One turn sends every row of this set to another row. A few are shown first. Where does it send the rows asked after them?
Gugum: [ 20.1  -6.2  15.2   1.3  -4.9  -3.0   2.0   3.5  24.9  -3.8 -23.4 -32.7
  19.1   7.8 -20.4]
nolon: [  1.1  -7.8 -21.9  18.4 -13.9  -0.2   2.0  18.7 -23.0 -28.6 -32.4  10.5
  -5.6  19.3   4.3]
ren: [  9.7   0.9  19.9 -18.5  -7.2  -6.9 -14.7   5.2  -6.5 -33.5  19.2 -12.2
   9.6 -14.8  15.8]
Budu: [-15.8 -13.7 -19.2 -23.6  -5.6  -2.9  -2.9  23.8 -10.5  -0.9  15.5  17.6
 -22.2   2.0 -25.9]
pezof: [  2.2 -15.2   3.7 -13.0 -28.1  -8.4  -4.9 -25.5  19.7  -7.7 -41.5 -15.9
  -4.6  -4.7   3.5]
guna: [-49.7  -5.8  15.0  -4.1 -18.0   0.2   5.4   9.5  14.4  18.2   0.8  -6.5
  -0.6  16.7  -0.9]
ton: [-44.0 -11.6  11.6  -2.6 -30.3 -10.9   2.8  22.6  11.0   7.5   2.0   2.4
   9.5   5.7   5.6]
Tilis: [ 15.4   8.0 -17.8  22.7   8.4 -15.4 -10.8  -1.5   9.4   0.8  18.2 -12.5
  12.5  19.4 -20.0]
rud: [-32.8   0.5   6.7 -16.5 -18.2   8.7 -17.8  18.6  -3.8   6.6 -12.6  19.4
 -27.6  -2.6 -16.2]
gufid: [ -4.3 -11.0 -22.2  13.1 -19.0  -1.7   5.1  28.9 -12.2 -28.9 -32.7  -4.3
   3.0  21.8  -8.7]
ged: [  0.6 -10.3   6.9 -10.7 -23.9  -3.3  -7.4 -29.7  17.0  -3.6 -42.6 -13.1
 -10.4  -2.4   5.1]
Mora: [-34.7  -6.6   1.4 -23.5 -18.8   7.4 -11.7  22.7   2.0   6.4 -11.6   7.5
 -23.2  -0.4 -25.5]
rogo: [-44.9  -0.2  19.9   7.6 -20.4  -1.8  -3.4  10.0   5.6  14.4  -0.5  13.0
  -0.5   8.1  13.0]
sazim: [ -4.8   3.8 -11.3  25.7  -6.2  12.2  -3.5  13.0 -21.0 -18.2 -36.6   8.0
 -10.7  25.9   1.9]
Zas: [  3.0  -3.1  17.5 -29.6   2.5   1.3  -1.3  -2.4   3.7 -25.8  21.6 -36.2
   4.8   0.4  -3.8]
vom: [-30.8  -7.0   1.4 -20.1 -26.2   1.9 -15.6  28.5  -1.9   0.5 -11.2  16.7
 -20.0  -8.0 -16.8]
fula: [ -5.4   0.6 -16.9  14.3   3.0  17.0   7.8   2.6 -18.8 -15.3 -33.9  -0.9
 -18.8  34.5  -6.9]
dis: [-24.9 -16.3  -6.8 -10.7   4.1  -3.5  16.6 -11.7  -7.9  11.0  20.7  16.9
 -13.7  16.3  12.6]
katib: [  0.7  13.9  33.5 -10.7  -3.9   2.3 -24.0  -2.1  -6.8 -26.6  12.0 -11.1
   2.9 -10.7  20.0]
rorof: [ 21.1  10.6  27.5  17.5   6.8   6.7 -10.6 -14.0  14.1   2.8 -25.4 -11.2
   4.0   8.4  -3.5]
dava: [ 17.9   5.5 -17.6  24.7   2.5 -20.4 -13.6   4.0   7.2  -2.5  19.0  -7.2
  15.4  13.9 -15.7]
tidu: [ 33.6  -8.2   6.9  -1.3  17.7   1.9   9.7 -21.9  12.4  -2.2 -12.4 -20.9
   1.9  13.7 -13.7]
nuver: [  3.3 -11.5   5.3  -7.9 -28.6  -8.0 -10.5 -24.4  14.7  -8.0 -42.2  -8.1
  -6.3  -7.5  10.1]
Nirat: [ -3.4 -15.6 -26.5   2.7 -10.8   3.1  15.0  19.1 -11.2 -23.5 -29.8 -15.6
  -4.1  30.0 -16.7]
mol: [ 27.4  -0.8  19.1  17.1 -14.5 -13.1 -13.7   9.3  13.3 -13.2 -24.5  -4.9
  21.8  -8.5   3.7]
liti: [-17.5  -6.6 -14.5 -20.0   2.3   5.1  -4.8  13.7 -12.7   5.0  14.9  20.8
 -29.2   6.6 -23.7]
sano: [-20.5 -21.8 -10.2  -9.2  -9.2 -14.9  14.1  -0.6 -11.0   0.6  21.2  23.7
  -3.9   6.3  19.5]
zamu: [ -5.8  10.2  31.5 -22.1   5.1  12.6 -11.1  -9.7   4.3 -16.1  12.6 -34.6
  -2.6   3.6  -0.9]
sud: [ 38.9  -0.7   9.7  13.2   8.0  -7.0  -6.1 -16.7  -1.1 -10.4 -14.5   9.0
   4.5  -2.0  10.0]
Bar: [  3.4  12.7  28.7 -13.8  11.5   9.5 -14.3 -16.0  -7.0 -21.4  18.5 -15.7
  -7.0  -0.4  11.7]
feto: [ 17.0  10.1 -14.5  26.6   7.3 -15.9 -16.4  -1.8   4.9   1.8  17.7  -4.6
  10.6  17.0 -14.1]
nitog: [  0.9  -1.1  22.5 -24.1 -14.4  -5.6  -9.6  10.9   4.1 -31.7  14.2 -30.6
  13.2 -10.2   3.6]
dume: [-24.4 -27.8 -13.2 -18.8  -5.9 -12.8  23.2  -1.1  -3.1   4.4  22.7   6.8
  -3.7  13.8   5.0]
vabo: [ 38.9 -19.5  -2.2  -3.9  -3.8 -18.5   6.6   0.0  10.7 -18.3 -11.5 -13.3
  18.0  -2.4  -5.3]
koti: [-10.3  -4.3 -17.4   9.8  -4.5  14.8   9.6  13.4  -9.4 -14.4 -34.7 -17.0
 -10.9  36.8 -18.8]
Vir: [-15.3  -7.3 -15.2 -16.6  -4.7  -2.5 -10.2  19.3 -17.6  -0.8  13.1  28.7
 -24.7  -0.8 -15.7]

dis turns into rogo
vom turns into Budu
Now find these:
feto turns into nuver
katib turns into ren
Gugum turns into tidu
koti turns into fula

